In the data rows, 128 means zero.
A hidden rule labels the rows of this table. It goes by one to three of the table's principal directions, not those with the most spread.
{117, 151, 163, 095, 110, 090, 098, 095, 131, 155, 091, 165, 137, 117, 141, 109, 225, 136, 162, 166, 159, 128, 103, 150, 135, 089, 133, 116, 153, 183, 082, 162, 113, 148, 172, 159, 158, 092, 093, 090, 126, 129, 174, 126, 155, 159, 169, 156} B
{124, 173, 183, 133, 106, 082, 117, 118, 136, 086, 070, 142, 140, 139, 193, 139, 101, 150, 101, 122, 145, 098, 107, 102, 139, 130, 095, 160, 140, 143, 084, 118, 146, 141, 140, 150, 152, 151, 127, 119, 110, 096, 151, 135, 134, 136, 125, 128} C
{073, 148, 161, 100, 118, 082, 069, 097, 145, 107, 056, 167, 060, 130, 142, 114, 141, 120, 111, 091, 128, 133, 101, 204, 158, 117, 161, 207, 156, 162, 063, 175, 106, 179, 168, 115, 190, 119, 117, 162, 147, 103, 133, 135, 144, 092, 153, 139} A
{112, 110, 141, 127, 141, 127, 104, 135, 143, 104, 133, 132, 103, 099, 184, 164, 134, 140, 128, 132, 118, 126, 111, 119, 120, 117, 100, 115, 107, 130, 096, 121, 118, 151, 078, 129, 123, 144, 139, 123, 152, 123, 164, 121, 114, 121, 093, 133} B
{128, 122, 100, 140, 134, 155, 147, 146, 111, 133, 157, 113, 139, 112, 099, 124, 130, 122, 139, 125, 110, 136, 137, 102, 115, 146, 132, 102, 124, 118, 151, 140, 125, 128, 106, 108, 126, 121, 127, 128, 122, 141, 129, 144, 136, 139, 116, 140} B
{149, 104, 097, 117, 116, 163, 145, 140, 125, 136, 157, 090, 144, 140, 053, 105, 083, 123, 153, 118, 115, 139, 166, 117, 126, 133, 162, 123, 127, 105, 171, 114, 142, 095, 124, 106, 109, 125, 133, 150, 118, 158, 079, 125, 129, 116, 142, 127} B
{128, 121, 129, 145, 128, 134, 148, 125, 144, 103, 147, 093, 121, 166, 120, 136, 070, 130, 100, 118, 110, 127, 137, 123, 135, 137, 119, 156, 097, 083, 126, 101, 144, 103, 127, 110, 116, 157, 145, 171, 132, 103, 106, 125, 122, 113, 133, 107} B
{138, 086, 104, 126, 121, 138, 134, 141, 165, 135, 075, 122, 148, 189, 105, 084, 070, 111, 102, 123, 125, 149, 219, 080, 140, 127, 127, 105, 131, 124, 123, 088, 240, 030, 180, 222, 086, 205, 134, 155, 060, 168, 094, 086, 177, 159, 217, 139} D
{183, 120, 137, 102, 117, 151, 132, 112, 077, 162, 215, 169, 141, 102, 068, 139, 178, 158, 180, 140, 151, 093, 094, 182, 122, 098, 168, 144, 128, 137, 174, 120, 059, 146, 109, 092, 129, 078, 123, 124, 179, 104, 101, 121, 092, 136, 080, 108} A
{128, 137, 148, 130, 119, 107, 116, 112, 134, 150, 071, 154, 142, 165, 167, 122, 161, 124, 114, 155, 156, 117, 149, 083, 122, 125, 103, 106, 133, 172, 097, 111, 184, 104, 194, 227, 137, 154, 134, 099, 081, 142, 163, 101, 162, 186, 182, 137} A
{129, 104, 082, 143, 145, 165, 159, 171, 099, 138, 189, 091, 126, 133, 061, 122, 115, 114, 142, 126, 104, 154, 149, 136, 116, 147, 142, 114, 114, 096, 178, 136, 131, 101, 097, 096, 119, 121, 125, 156, 124, 153, 094, 136, 133, 098, 119, 117} C
{159, 124, 156, 124, 124, 123, 133, 093, 137, 141, 183, 099, 142, 168, 100, 139, 119, 141, 142, 133, 128, 121, 121, 128, 128, 111, 131, 148, 092, 108, 131, 094, 125, 106, 144, 128, 100, 131, 136, 152, 146, 108, 107, 117, 120, 134, 141, 106} D
{095, 117, 135, 141, 154, 147, 098, 135, 137, 081, 174, 116, 147, 045, 153, 171, 083, 152, 126, 071, 109, 107, 103, 057, 088, 170, 130, 113, 124, 116, 127, 113, 093, 180, 037, 058, 130, 087, 160, 133, 174, 115, 161, 155, 085, 124, 050, 150} B
{110, 132, 147, 122, 112, 105, 126, 133, 122, 120, 097, 138, 143, 181, 107, 097, 130, 130, 126, 136, 128, 130, 156, 121, 143, 120, 125, 139, 132, 142, 090, 136, 186, 081, 172, 171, 151, 158, 114, 169, 080, 123, 129, 113, 187, 146, 192, 141} C
{133, 158, 135, 147, 119, 120, 151, 127, 112, 131, 128, 118, 111, 161, 143, 140, 150, 118, 120, 151, 119, 121, 110, 137, 138, 128, 102, 145, 104, 126, 116, 140, 120, 144, 148, 134, 145, 152, 127, 123, 113, 101, 139, 138, 146, 134, 128, 116} D
{118, 112, 119, 134, 135, 137, 107, 131, 148, 123, 112, 139, 136, 091, 151, 135, 109, 128, 115, 106, 128, 123, 137, 092, 112, 146, 129, 106, 140, 131, 129, 113, 137, 131, 117, 134, 122, 121, 140, 107, 134, 141, 143, 118, 107, 145, 119, 137} C
{143, 122, 088, 156, 139, 170, 167, 165, 094, 143, 177, 126, 144, 137, 073, 134, 110, 116, 114, 120, 124, 113, 152, 100, 112, 163, 139, 126, 111, 112, 183, 102, 139, 107, 122, 130, 120, 138, 151, 137, 102, 122, 099, 130, 134, 139, 123, 127} A
{121, 091, 096, 120, 141, 152, 123, 134, 157, 124, 144, 098, 120, 093, 114, 120, 114, 122, 144, 121, 108, 158, 140, 127, 123, 120, 139, 094, 127, 103, 139, 134, 118, 121, 089, 090, 097, 118, 122, 126, 156, 157, 122, 129, 109, 108, 118, 138} B
{114, 123, 149, 114, 129, 112, 110, 117, 144, 100, 116, 131, 120, 127, 152, 131, 099, 140, 120, 111, 121, 129, 120, 142, 135, 123, 127, 149, 133, 126, 099, 130, 129, 137, 114, 117, 126, 135, 129, 150, 140, 116, 131, 132, 124, 112, 117, 131} A
{112, 157, 110, 163, 141, 132, 167, 177, 102, 141, 174, 109, 180, 120, 123, 143, 177, 117, 134, 155, 118, 131, 116, 104, 107, 161, 094, 108, 110, 119, 146, 143, 116, 151, 106, 114, 139, 103, 124, 113, 092, 109, 164, 160, 158, 139, 115, 142} A
{158, 140, 140, 118, 114, 113, 131, 106, 132, 147, 115, 125, 127, 136, 145, 124, 152, 133, 138, 155, 149, 127, 111, 154, 134, 108, 121, 130, 138, 134, 132, 131, 108, 136, 154, 134, 120, 118, 116, 091, 142, 131, 127, 123, 109, 130, 121, 110} B
{102, 107, 096, 155, 178, 159, 148, 155, 089, 167, 195, 084, 114, 118, 082, 143, 130, 099, 124, 115, 105, 161, 122, 110, 104, 178, 151, 085, 112, 115, 174, 157, 109, 121, 092, 081, 125, 094, 140, 128, 133, 162, 124, 145, 112, 097, 094, 113} D
{121, 114, 101, 136, 145, 145, 152, 144, 111, 139, 160, 120, 120, 145, 105, 127, 122, 114, 115, 134, 119, 141, 134, 152, 123, 142, 135, 129, 123, 118, 150, 133, 133, 114, 128, 119, 121, 124, 127, 140, 121, 128, 113, 135, 128, 109, 126, 116} A
{078, 083, 103, 106, 138, 132, 110, 142, 156, 126, 096, 115, 068, 141, 073, 084, 132, 105, 129, 119, 093, 188, 164, 167, 156, 113, 160, 128, 123, 118, 085, 175, 155, 093, 132, 127, 132, 167, 107, 181, 118, 156, 117, 119, 183, 102, 187, 166} B
{147, 116, 131, 107, 130, 126, 141, 119, 120, 171, 140, 134, 162, 146, 099, 102, 183, 128, 162, 174, 153, 143, 143, 134, 134, 093, 136, 081, 132, 146, 136, 133, 141, 083, 147, 158, 107, 113, 107, 115, 113, 154, 129, 111, 148, 145, 166, 132} C
{097, 114, 140, 121, 137, 114, 108, 134, 144, 120, 140, 104, 134, 131, 095, 114, 113, 127, 137, 101, 105, 151, 132, 137, 136, 131, 144, 139, 125, 113, 107, 147, 132, 115, 115, 093, 132, 120, 119, 171, 133, 128, 121, 129, 143, 100, 142, 133} C
{134, 175, 144, 147, 112, 118, 124, 130, 113, 109, 094, 138, 119, 095, 175, 158, 109, 132, 113, 111, 137, 099, 098, 106, 125, 152, 116, 146, 141, 135, 140, 125, 100, 179, 116, 116, 162, 116, 141, 090, 130, 122, 140, 144, 097, 127, 089, 119} A
{083, 135, 150, 115, 127, 082, 124, 128, 141, 159, 068, 147, 128, 196, 136, 097, 198, 109, 110, 176, 138, 159, 144, 152, 145, 124, 112, 133, 126, 164, 055, 162, 182, 100, 211, 215, 151, 157, 108, 135, 056, 122, 175, 115, 215, 163, 221, 164} A
{134, 183, 191, 126, 100, 078, 117, 113, 120, 126, 079, 155, 150, 131, 198, 147, 170, 145, 133, 159, 151, 098, 090, 114, 139, 114, 089, 135, 134, 166, 083, 134, 123, 158, 150, 167, 161, 131, 116, 082, 102, 103, 178, 128, 140, 159, 129, 131} A
{127, 126, 117, 137, 118, 128, 148, 127, 132, 161, 101, 098, 117, 188, 068, 093, 121, 101, 116, 136, 121, 156, 168, 110, 146, 136, 146, 123, 117, 119, 130, 133, 178, 066, 191, 167, 131, 162, 121, 142, 080, 156, 102, 112, 172, 142, 209, 129} D
{150, 137, 114, 122, 120, 149, 149, 137, 083, 166, 182, 133, 088, 124, 078, 136, 205, 117, 168, 156, 108, 131, 096, 191, 142, 108, 143, 145, 101, 135, 140, 172, 061, 173, 116, 097, 146, 130, 112, 121, 141, 106, 123, 147, 148, 123, 098, 129} D
{064, 151, 154, 147, 142, 093, 113, 142, 127, 099, 111, 119, 099, 121, 150, 135, 133, 122, 102, 103, 093, 143, 094, 130, 137, 157, 113, 152, 121, 127, 067, 182, 120, 158, 113, 093, 171, 139, 113, 150, 121, 096, 168, 156, 159, 110, 119, 146} B
{131, 141, 135, 125, 117, 112, 100, 129, 129, 123, 047, 162, 117, 118, 159, 114, 109, 125, 113, 106, 152, 116, 145, 110, 135, 132, 131, 128, 168, 161, 127, 126, 154, 126, 154, 171, 145, 144, 133, 105, 110, 157, 121, 111, 126, 135, 139, 130} C
{103, 146, 147, 115, 121, 119, 116, 117, 126, 119, 118, 162, 101, 112, 148, 146, 156, 127, 118, 128, 126, 109, 092, 169, 145, 121, 139, 170, 126, 149, 093, 149, 084, 187, 122, 104, 162, 118, 129, 128, 138, 080, 151, 148, 132, 117, 110, 141} A
{142, 119, 104, 141, 114, 145, 142, 152, 157, 087, 117, 114, 129, 123, 166, 142, 084, 133, 117, 136, 119, 123, 150, 116, 127, 117, 091, 129, 114, 093, 138, 087, 152, 118, 101, 140, 107, 161, 136, 132, 127, 129, 120, 118, 114, 120, 126, 119} A
{083, 155, 115, 145, 148, 140, 141, 153, 089, 130, 123, 174, 097, 092, 137, 149, 177, 109, 100, 128, 125, 113, 100, 127, 129, 160, 136, 131, 125, 159, 116, 166, 093, 184, 105, 118, 174, 124, 138, 112, 107, 095, 169, 163, 154, 136, 105, 168} A
{169, 102, 130, 132, 128, 127, 146, 111, 153, 148, 155, 122, 159, 179, 150, 133, 129, 136, 118, 162, 138, 131, 149, 129, 120, 107, 095, 118, 106, 111, 133, 077, 169, 079, 162, 189, 076, 154, 128, 127, 122, 122, 122, 099, 124, 159, 153, 097} A
{140, 116, 074, 144, 127, 157, 170, 178, 088, 175, 131, 119, 142, 158, 032, 079, 143, 100, 138, 140, 123, 158, 181, 124, 132, 152, 154, 097, 138, 115, 182, 152, 164, 066, 159, 149, 134, 140, 115, 139, 072, 174, 090, 117, 174, 142, 174, 134} C
{178, 124, 143, 117, 113, 131, 139, 104, 125, 156, 193, 118, 161, 143, 115, 140, 172, 146, 173, 166, 132, 118, 113, 147, 123, 088, 115, 123, 103, 122, 140, 106, 106, 125, 133, 131, 100, 113, 115, 119, 150, 112, 126, 118, 118, 150, 123, 105} B
{093, 090, 090, 111, 144, 156, 120, 134, 145, 131, 144, 114, 079, 116, 061, 104, 130, 107, 137, 109, 095, 164, 145, 163, 141, 125, 173, 133, 116, 111, 119, 160, 112, 126, 112, 086, 124, 135, 126, 168, 145, 137, 110, 135, 150, 101, 148, 162} B
{130, 114, 086, 142, 149, 146, 163, 152, 109, 144, 142, 103, 097, 145, 113, 122, 119, 107, 104, 142, 127, 159, 134, 157, 121, 147, 130, 122, 135, 115, 168, 142, 133, 113, 130, 124, 115, 128, 119, 116, 125, 153, 104, 143, 119, 093, 114, 104} D
{101, 125, 130, 127, 127, 125, 108, 148, 133, 107, 086, 140, 073, 113, 125, 129, 108, 123, 107, 096, 107, 139, 131, 137, 145, 146, 141, 161, 126, 126, 098, 152, 125, 150, 112, 128, 155, 167, 136, 150, 121, 125, 130, 133, 151, 118, 122, 153} B
{114, 176, 178, 098, 079, 090, 076, 073, 151, 034, 005, 170, 087, 115, 196, 115, 073, 163, 119, 098, 162, 076, 113, 127, 154, 093, 132, 185, 172, 155, 070, 125, 126, 165, 151, 120, 186, 137, 138, 146, 160, 110, 130, 124, 109, 120, 136, 144} D
{131, 168, 144, 126, 109, 101, 143, 114, 136, 102, 103, 121, 116, 141, 186, 138, 148, 133, 127, 165, 132, 128, 098, 162, 142, 103, 089, 149, 125, 126, 103, 140, 113, 160, 135, 130, 138, 133, 108, 112, 130, 107, 150, 149, 131, 117, 126, 123} C
{130, 063, 112, 087, 138, 136, 117, 109, 150, 162, 170, 077, 104, 169, 020, 077, 131, 120, 179, 139, 114, 198, 167, 187, 145, 078, 181, 108, 115, 097, 138, 143, 151, 038, 143, 113, 091, 120, 096, 190, 155, 190, 070, 092, 140, 085, 202, 117} D
{099, 142, 108, 151, 127, 128, 118, 149, 140, 095, 074, 116, 100, 100, 156, 126, 081, 111, 103, 088, 101, 142, 136, 105, 132, 159, 121, 130, 145, 114, 126, 148, 139, 146, 112, 109, 150, 143, 129, 127, 119, 149, 129, 141, 124, 110, 122, 135} A
{155, 097, 111, 123, 129, 158, 136, 126, 142, 122, 163, 100, 144, 147, 088, 125, 067, 130, 133, 107, 121, 127, 168, 099, 123, 122, 143, 127, 113, 107, 160, 080, 157, 089, 116, 132, 087, 147, 147, 161, 130, 144, 080, 117, 120, 119, 140, 117} B
{130, 104, 111, 117, 139, 132, 097, 116, 160, 121, 127, 137, 115, 068, 137, 121, 114, 130, 136, 094, 124, 140, 115, 168, 132, 112, 150, 124, 156, 110, 145, 136, 087, 145, 097, 070, 107, 094, 117, 118, 194, 140, 109, 121, 070, 094, 094, 115} B
{160, 122, 125, 105, 130, 157, 111, 079, 105, 138, 155, 165, 112, 075, 136, 138, 186, 148, 170, 145, 161, 092, 102, 108, 107, 084, 144, 079, 140, 176, 144, 123, 083, 155, 112, 123, 122, 093, 127, 080, 190, 141, 143, 128, 091, 158, 094, 137} D
{124, 136, 120, 143, 135, 143, 116, 131, 120, 107, 140, 140, 106, 081, 160, 161, 112, 130, 118, 101, 119, 101, 100, 121, 115, 145, 124, 138, 127, 127, 140, 122, 089, 178, 092, 090, 139, 116, 146, 110, 161, 111, 135, 139, 086, 117, 071, 121} B
{114, 121, 108, 141, 132, 141, 126, 138, 132, 132, 106, 112, 077, 150, 123, 131, 126, 104, 115, 125, 108, 144, 149, 114, 133, 137, 123, 129, 103, 128, 117, 133, 149, 125, 141, 158, 135, 176, 142, 138, 109, 145, 127, 121, 156, 130, 152, 137} D
{161, 138, 115, 126, 118, 136, 125, 125, 124, 139, 121, 129, 156, 082, 144, 124, 147, 135, 161, 135, 145, 124, 125, 105, 112, 117, 123, 084, 157, 138, 167, 127, 109, 143, 114, 122, 119, 090, 115, 076, 147, 166, 131, 131, 096, 141, 103, 122} B
{113, 121, 123, 144, 122, 125, 143, 143, 138, 133, 130, 097, 108, 180, 096, 118, 123, 110, 113, 133, 095, 151, 147, 131, 144, 135, 118, 149, 094, 105, 101, 135, 163, 096, 157, 146, 132, 179, 121, 161, 094, 115, 122, 121, 175, 131, 176, 129} A
{116, 123, 124, 125, 135, 138, 152, 137, 106, 133, 158, 124, 113, 152, 102, 128, 176, 128, 143, 168, 125, 139, 127, 142, 134, 110, 123, 116, 096, 125, 113, 145, 125, 115, 117, 133, 138, 140, 123, 155, 119, 119, 143, 132, 166, 131, 146, 144} A
{116, 116, 096, 138, 134, 151, 145, 138, 134, 106, 131, 111, 077, 141, 110, 127, 080, 111, 097, 102, 095, 144, 137, 161, 143, 143, 141, 166, 114, 094, 135, 138, 121, 138, 115, 094, 127, 159, 138, 169, 138, 114, 096, 145, 128, 094, 115, 122} C
{114, 082, 088, 122, 142, 155, 121, 147, 145, 137, 131, 131, 123, 112, 095, 105, 128, 118, 130, 117, 111, 154, 166, 116, 118, 135, 145, 099, 133, 125, 129, 133, 154, 103, 122, 142, 108, 140, 126, 139, 121, 155, 127, 119, 149, 143, 148, 157} A
{098, 149, 129, 152, 132, 125, 107, 152, 117, 102, 095, 137, 089, 090, 165, 155, 111, 120, 105, 093, 112, 116, 107, 109, 124, 162, 119, 144, 132, 135, 117, 145, 110, 177, 100, 109, 168, 136, 143, 115, 130, 123, 148, 140, 117, 114, 089, 133} A
Here are more rows. What is the label of each one?
{133, 176, 141, 118, 106, 105, 130, 088, 131, 134, 058, 136, 131, 144, 159, 109, 155, 123, 129, 158, 169, 117, 123, 112, 132, 117, 125, 117, 154, 161, 121, 137, 130, 141, 189, 161, 149, 109, 127, 086, 112, 145, 146, 133, 133, 153, 166, 141} ~ D
{125, 125, 086, 137, 148, 159, 172, 126, 087, 199, 155, 091, 139, 146, 042, 085, 202, 097, 161, 175, 128, 168, 153, 067, 108, 144, 151, 027, 123, 148, 158, 176, 148, 075, 166, 148, 121, 111, 108, 089, 087, 193, 145, 139, 178, 179, 184, 167} ~ D
{116, 122, 111, 139, 138, 139, 122, 156, 119, 130, 112, 129, 112, 100, 115, 126, 115, 118, 121, 105, 120, 136, 137, 110, 124, 155, 139, 115, 136, 124, 141, 142, 125, 131, 108, 119, 138, 134, 137, 121, 121, 150, 126, 126, 126, 124, 113, 140} ~ B
{123, 119, 071, 136, 134, 174, 161, 167, 094, 135, 157, 121, 102, 111, 070, 118, 140, 109, 136, 129, 105, 141, 138, 147, 127, 147, 151, 124, 125, 115, 165, 160, 102, 146, 100, 088, 141, 127, 128, 137, 123, 135, 110, 154, 145, 113, 105, 144} ~ C
{162, 096, 112, 117, 116, 142, 154, 115, 163, 116, 130, 080, 130, 191, 098, 099, 076, 130, 137, 149, 118, 158, 186, 120, 143, 092, 119, 113, 100, 084, 136, 090, 190, 044, 145, 165, 072, 185, 125, 174, 116, 161, 081, 100, 147, 128, 190, 120} ~ D
{135, 084, 094, 128, 143, 159, 080, 135, 165, 081, 125, 114, 102, 049, 157, 144, 050, 141, 132, 062, 118, 133, 145, 096, 099, 131, 135, 111, 151, 108, 164, 093, 122, 146, 057, 095, 097, 115, 148, 127, 198, 180, 101, 120, 057, 092, 070, 116} ~ B
{113, 118, 114, 116, 129, 131, 113, 138, 138, 136, 114, 100, 102, 103, 078, 098, 139, 116, 157, 111, 107, 166, 134, 141, 142, 125, 157, 116, 134, 115, 124, 177, 102, 133, 111, 082, 134, 124, 114, 138, 142, 159, 117, 134, 143, 107, 132, 153} ~ D
{092, 102, 102, 133, 143, 135, 133, 135, 141, 146, 124, 105, 111, 168, 057, 086, 120, 097, 112, 110, 100, 166, 166, 128, 142, 144, 157, 127, 119, 116, 112, 155, 167, 080, 166, 129, 126, 155, 122, 173, 099, 137, 108, 123, 179, 126, 192, 149} ~ B
{095, 143, 163, 129, 143, 116, 102, 108, 120, 076, 148, 131, 108, 101, 166, 168, 077, 146, 113, 087, 125, 097, 084, 129, 124, 137, 134, 159, 126, 128, 113, 121, 094, 165, 078, 062, 150, 100, 149, 154, 174, 096, 131, 143, 079, 079, 076, 111} ~ B
{131, 134, 117, 109, 136, 142, 143, 111, 096, 149, 153, 144, 109, 101, 115, 124, 191, 128, 153, 156, 138, 134, 096, 165, 128, 110, 148, 108, 140, 152, 137, 173, 072, 166, 111, 094, 136, 090, 109, 104, 156, 128, 142, 159, 124, 124, 095, 140} ~ B
{138, 119, 167, 111, 123, 100, 109, 102, 148, 142, 137, 136, 147, 143, 149, 135, 135, 142, 129, 133, 134, 125, 111, 155, 134, 110, 124, 146, 129, 135, 102, 116, 128, 122, 147, 140, 113, 119, 116, 124, 139, 107, 135, 113, 115, 132, 131, 108} ~ A
{118, 125, 100, 129, 137, 143, 134, 131, 129, 124, 136, 125, 074, 117, 114, 133, 129, 112, 117, 119, 116, 144, 116, 184, 139, 127, 146, 158, 122, 110, 143, 146, 090, 158, 115, 091, 134, 124, 129, 141, 157, 122, 107, 144, 114, 088, 112, 122} ~ C
{126, 167, 115, 158, 126, 131, 140, 139, 117, 104, 098, 112, 113, 109, 169, 148, 080, 113, 102, 108, 128, 111, 113, 110, 127, 157, 115, 134, 141, 118, 161, 126, 112, 158, 115, 096, 145, 121, 143, 098, 129, 134, 117, 145, 087, 096, 094, 105} ~ A
{096, 112, 155, 110, 146, 112, 083, 111, 145, 136, 107, 144, 134, 098, 146, 126, 140, 130, 132, 111, 137, 127, 121, 102, 125, 125, 144, 098, 146, 165, 093, 139, 129, 129, 120, 127, 128, 110, 130, 110, 138, 140, 156, 117, 122, 129, 129, 147} ~ B
{133, 143, 143, 125, 130, 110, 134, 116, 114, 145, 132, 112, 124, 147, 129, 125, 142, 123, 137, 143, 132, 138, 109, 151, 134, 121, 127, 126, 131, 134, 131, 148, 117, 125, 142, 118, 131, 114, 114, 117, 130, 136, 124, 131, 122, 109, 127, 108} ~ A
{122, 144, 144, 133, 111, 099, 148, 142, 114, 182, 121, 126, 152, 183, 071, 096, 194, 113, 133, 165, 130, 153, 137, 146, 147, 129, 131, 136, 122, 136, 109, 155, 160, 084, 199, 175, 155, 133, 091, 128, 067, 123, 137, 119, 195, 158, 209, 133} ~ C
{114, 148, 118, 152, 144, 138, 140, 143, 089, 144, 158, 112, 117, 118, 110, 141, 158, 113, 141, 131, 115, 128, 109, 111, 117, 151, 126, 105, 112, 131, 144, 157, 102, 145, 114, 099, 150, 114, 134, 117, 125, 133, 142, 140, 132, 126, 109, 131} ~ D
{132, 079, 115, 113, 148, 142, 118, 118, 155, 134, 140, 129, 133, 140, 109, 110, 103, 127, 124, 115, 128, 145, 162, 133, 131, 111, 146, 112, 128, 118, 133, 108, 154, 084, 124, 136, 086, 139, 135, 160, 143, 144, 101, 106, 122, 119, 144, 122} ~ A
{122, 137, 125, 131, 124, 117, 133, 139, 109, 165, 116, 124, 124, 131, 103, 114, 168, 114, 139, 147, 132, 153, 124, 145, 131, 136, 140, 113, 141, 135, 138, 160, 127, 116, 155, 136, 153, 103, 104, 106, 109, 158, 135, 124, 138, 130, 153, 122} ~ B
{136, 141, 154, 112, 105, 105, 125, 127, 110, 158, 143, 122, 124, 150, 095, 121, 190, 130, 170, 160, 119, 143, 109, 176, 144, 102, 131, 145, 115, 135, 108, 159, 112, 130, 150, 132, 154, 120, 096, 131, 117, 125, 135, 122, 158, 129, 154, 122} ~ A
{137, 121, 108, 131, 118, 135, 136, 145, 150, 107, 116, 111, 127, 116, 130, 122, 087, 129, 121, 115, 116, 144, 141, 143, 134, 132, 125, 143, 136, 092, 145, 121, 129, 128, 111, 109, 117, 132, 122, 136, 135, 137, 106, 133, 113, 108, 119, 120} ~ A
{182, 122, 131, 140, 129, 146, 138, 118, 132, 075, 189, 101, 140, 109, 176, 174, 048, 161, 133, 111, 132, 096, 111, 126, 113, 104, 098, 139, 115, 083, 181, 061, 106, 132, 055, 079, 083, 119, 146, 140, 199, 119, 084, 127, 038, 079, 047, 061} ~ C
{069, 134, 117, 135, 136, 131, 113, 156, 115, 122, 101, 123, 066, 115, 092, 124, 136, 101, 118, 102, 100, 148, 126, 134, 143, 154, 155, 147, 119, 134, 102, 177, 116, 151, 116, 102, 180, 142, 132, 153, 111, 133, 136, 143, 165, 100, 144, 161} ~ D
{155, 132, 135, 129, 123, 120, 123, 121, 134, 126, 145, 121, 152, 108, 155, 141, 135, 144, 151, 141, 142, 127, 117, 127, 114, 109, 108, 108, 133, 118, 151, 106, 122, 123, 114, 130, 112, 099, 116, 106, 153, 148, 129, 117, 092, 126, 117, 104} ~ C
{112, 126, 113, 124, 131, 140, 120, 144, 106, 156, 132, 135, 102, 094, 086, 124, 159, 113, 138, 114, 120, 143, 116, 150, 130, 143, 165, 132, 143, 142, 143, 166, 093, 157, 118, 100, 160, 097, 115, 115, 133, 142, 126, 144, 130, 113, 115, 135} ~ B
{136, 157, 151, 135, 121, 102, 130, 122, 126, 139, 101, 143, 173, 135, 173, 133, 157, 136, 125, 155, 162, 114, 125, 090, 112, 133, 098, 104, 142, 154, 125, 111, 154, 123, 159, 185, 132, 112, 126, 087, 098, 137, 162, 123, 134, 167, 149, 131} ~ C
{118, 120, 109, 125, 126, 129, 134, 139, 132, 151, 077, 139, 109, 154, 107, 096, 135, 105, 108, 134, 132, 148, 159, 135, 143, 137, 143, 124, 142, 141, 121, 145, 161, 102, 173, 169, 133, 157, 123, 123, 088, 148, 120, 118, 163, 139, 173, 144} ~ C
{128, 104, 094, 135, 135, 177, 134, 137, 121, 120, 173, 099, 132, 105, 076, 131, 093, 127, 141, 103, 111, 121, 149, 075, 105, 149, 153, 106, 115, 111, 162, 110, 124, 123, 095, 092, 119, 118, 153, 142, 140, 144, 111, 135, 117, 132, 114, 142} ~ D
